The rows of Z fall into several groups and each row is roughly a mix of its group's hidden directions.
Z, 69 rows:
[[ 15.9  11.4   1.9  -8.8 -16.6 -11.0  35.5 -37.2  -7.5   6.4]
 [ -6.2  -9.4 -13.8  34.2 -21.9  -9.9   9.4  21.0 -30.7   8.1]
 [ -4.6  23.0 -11.6 -41.6  22.2  16.9  -3.0 -10.3  16.4   5.3]
 [  9.9   7.4  13.0 -24.2  -6.6   0.2  25.8 -36.5  -8.7 -24.0]
 [ 10.8  25.7  14.4 -11.3 -14.5 -19.6  22.2  16.9 -12.6  31.0]
 [ 12.1  30.0 -26.2  17.9 -10.0  -8.4  20.6 -12.2   5.1  27.9]
 [ -9.2  -7.2  22.1  19.1   0.8 -20.0 -13.3  26.3 -36.3  -4.1]
 [ 15.2  22.1 -10.1  41.4  -4.7  -2.1  29.6  -5.3  -7.9  -8.3]
 [ 28.1  23.6 -28.5  -0.5   0.0  -0.3  17.0 -26.6   6.0  20.3]
 [ 24.6 -10.6   2.0  19.9 -27.1  -7.4  36.2  -7.8  16.9   6.2]
 [-14.1 -10.4  31.5  35.2   7.6   2.6  -5.3  22.3 -15.9 -14.9]
 [ 22.9  10.0  -6.9   2.2 -14.1   0.1  44.9 -25.0  -8.3   4.0]
 [ 10.6  -9.3  26.7  20.7 -23.1 -20.4  11.3   1.5 -32.3 -11.8]
 [  7.8  26.1  12.8 -34.1  30.8  18.4  -8.9 -10.5  -4.8   5.7]
 [ -9.2 -28.6 -21.4  24.2  10.8  13.1 -20.1 -17.1  15.3 -20.8]
 [ 17.2  10.7 -23.7  36.0 -12.6  -5.1  22.3  -2.6 -21.8  12.9]
 [-12.0  -5.2 -37.3 -11.3 -16.5   7.5   7.0 -19.0  33.1  -8.8]
 [ 14.4  26.2  22.3 -18.4 -11.2 -13.1  27.4  21.6 -15.9  10.0]
 [  8.8  -0.7 -36.3 -36.4 -16.1  -5.3   1.7 -13.5   6.5  19.1]
 [ -7.7 -24.5   4.6  42.0 -10.7 -13.8 -13.3  20.0 -16.0  -3.8]
 [-18.8 -12.4  -1.1  31.1 -20.1 -10.8  -0.3  29.1 -25.7   9.7]
 [ -8.2  25.2   4.8 -40.3  25.2  12.0 -15.6  -8.5 -11.5  -4.7]
 [ 18.8  11.4  28.1  -2.0  -0.3 -19.1  31.2  22.8  -8.2  20.0]
 [ 10.5  -3.0  -1.9  -6.8  -8.3   0.2  25.3 -48.0  -2.0 -20.4]
 [  0.9   5.0 -18.8 -23.9 -26.5  -1.6  26.3 -26.7  19.7 -12.3]
 [ -4.8  -8.3 -21.2  -1.9   2.6  14.0   1.6 -52.8   7.1   3.6]
 [-16.4   2.2   2.2   1.0   9.8   0.1 -33.0  40.2   3.7  22.6]
 [-17.8  -7.1   2.1  -2.6  19.7  17.8 -34.9  34.2   4.9 -10.2]
 [ -3.7  20.7  -1.5 -28.2  37.4  20.7 -18.0   2.6   6.4  12.9]
 [ 13.9  24.3  12.8 -27.1  34.8  20.7  -5.2  -5.5   3.1  14.7]
 [ 19.0   1.1  18.4 -15.8  26.5  16.3  -0.3 -21.0  13.9 -32.4]
 [  2.4 -22.8  -6.9  30.7 -35.8 -18.7  19.6   1.8   5.0  -6.6]
 [-30.0 -25.4  21.0 -17.9  -2.9  -1.9 -26.1  24.0  -0.3  -4.7]
 [  3.2  22.3   8.1 -30.4  32.5  22.6 -18.7 -12.6  -5.0   1.9]
 [-22.0  -4.2   5.8 -20.3  20.9  21.2 -36.6  13.4   3.1 -15.3]
 [-15.4 -22.9  -4.4   3.1  16.6  15.9 -30.1  -5.3  10.6 -35.1]
 [ -1.6 -22.2  -0.7  31.1 -34.3 -23.5  15.2   8.1  -5.9  -8.6]
 [  3.2  14.6  26.2 -18.6  28.6  10.8 -10.4 -17.9  30.9  -5.0]
 [ 10.4 -11.7  -9.5   9.1  -8.7  -2.0  21.7 -46.9   3.4 -20.5]
 [  1.3   0.1 -35.5  11.5   6.1  28.6   7.9 -18.3   4.2  30.6]
 [-15.7   5.8   2.9  -2.4  10.0   1.4 -30.1  40.9   2.1  24.9]
 [ 28.7   2.0 -37.4   8.8 -13.9  -2.3  20.4 -14.6 -20.5   7.1]
 [ 20.8  -6.3 -21.6  24.7 -10.6   3.9  35.0 -26.4   0.8   0.4]
 [ 14.8  -6.5  27.5  16.8 -24.5 -22.0  19.4   0.1 -27.4  -9.1]
 [ 11.0  24.6  18.3 -27.5  33.6  18.4 -11.1  -6.9  -8.5   8.4]
 [ 13.8  -5.9  31.6  20.9 -15.2 -21.4  13.1  10.2 -31.1  -2.6]
 [  8.3   0.9 -15.5  40.2 -13.3  -6.7  13.1   8.9 -29.8  17.5]
 [  6.8 -12.0 -14.9  26.5  10.9   7.9   3.1  20.3  33.5  27.6]
 [ -9.9 -14.1 -23.1  18.5  19.2  29.0 -23.8  23.4   9.5   2.3]
 [ 10.6 -14.9  21.4  37.9  -6.9 -17.5   6.2  24.6 -15.8  10.9]
 [ 25.0  16.6 -21.6  32.3  -5.9  -0.8  28.3 -11.5 -14.9  -1.4]
 [ -9.0 -15.4  20.3  34.1  -0.8   1.7   2.2  22.1 -22.7 -26.4]
 [ -0.9  16.8   9.1 -19.1  39.3  20.9 -27.8  -0.9  -8.6   6.7]
 [-22.1  -0.3  11.3 -33.9  14.8  14.5 -28.6 -17.8   2.3 -16.3]
 [-15.4  -2.9  -9.1 -17.0  -7.9  -9.6 -20.7   7.2   1.9  48.4]
 [ -0.4  12.3 -11.8  21.7  -6.1  -9.5  -2.5   3.6  -9.7  51.0]
 [-13.9  -4.9  29.8  30.7   6.4   3.2   3.4  18.7  -7.0 -33.0]
 [ 12.9   0.5   4.5 -33.7  13.7  11.3   2.5 -20.9  20.8 -33.0]
 [  9.2 -20.6   5.7  31.4 -35.0 -18.5  18.8  -1.7  -7.1  -9.7]
 [ 21.2   2.2   5.3 -32.1  21.1  14.2  -2.5 -26.7  18.2 -19.7]
 [ -2.6   0.6   3.2  32.2   0.4  -6.0 -10.4  11.5 -21.0  42.7]
 [ 19.8  19.1 -32.3  21.8 -13.9  -6.2  26.0 -11.5  -8.6  14.5]
 [ -5.9  27.1  23.1 -36.5  -4.4 -10.9  -1.0   7.2 -11.9  25.0]
 [-17.1  -4.5   1.7 -27.4  14.2  21.5 -19.1 -32.7   3.5 -20.5]
 [ -6.4 -28.6 -21.4  23.9   7.5   9.8 -15.6 -25.8  15.1 -20.6]
 [ -6.1   1.5  -4.2  19.8  -2.8 -17.0 -18.2  34.0   5.2  36.5]
 [-13.1 -17.7 -17.5   3.1  21.9  35.0 -24.2  -3.2   9.8 -20.0]
 [  7.1 -14.9  -4.0  25.3 -22.5 -19.4  29.7  20.2  17.1  14.5]
 [-30.8   6.6 -15.9  11.3 -31.8 -18.1   7.8  24.1   3.1  15.3]]
Here is one row of each group, with its name. Which group are the others in?
[ 18.3 -10.3  -8.4  13.6  -9.1   0.2  31.3 -34.5  -0.2 -25.5]
<66>
[-21.4 -31.4  19.8 -21.2  -0.7   2.6 -21.1  19.2  -4.6 -21.7]
<73>
[ 10.5  -7.9  22.6  14.3 -29.2 -21.0  15.9  -7.7 -28.9 -16.5]
<68>

[ 14.0 -19.1 -12.7  32.9 -15.8  -1.5  20.5   5.9  29.8  14.2]
<68>
[  9.2  22.0  -2.9 -37.5  -3.1  -0.8  32.8  -9.2  19.1   8.7]
<68>
[  9.9   4.7  -9.5  44.4  -6.2  -5.1  10.6   6.5 -27.8  20.7]
<73>
[-10.7   2.7 -30.0 -16.7  10.8  25.9 -17.6 -21.7  26.5  -5.1]
<68>
[ 14.7  16.3  13.8   4.4  -9.4 -13.8  18.6  45.0 -11.1  11.7]
<66>
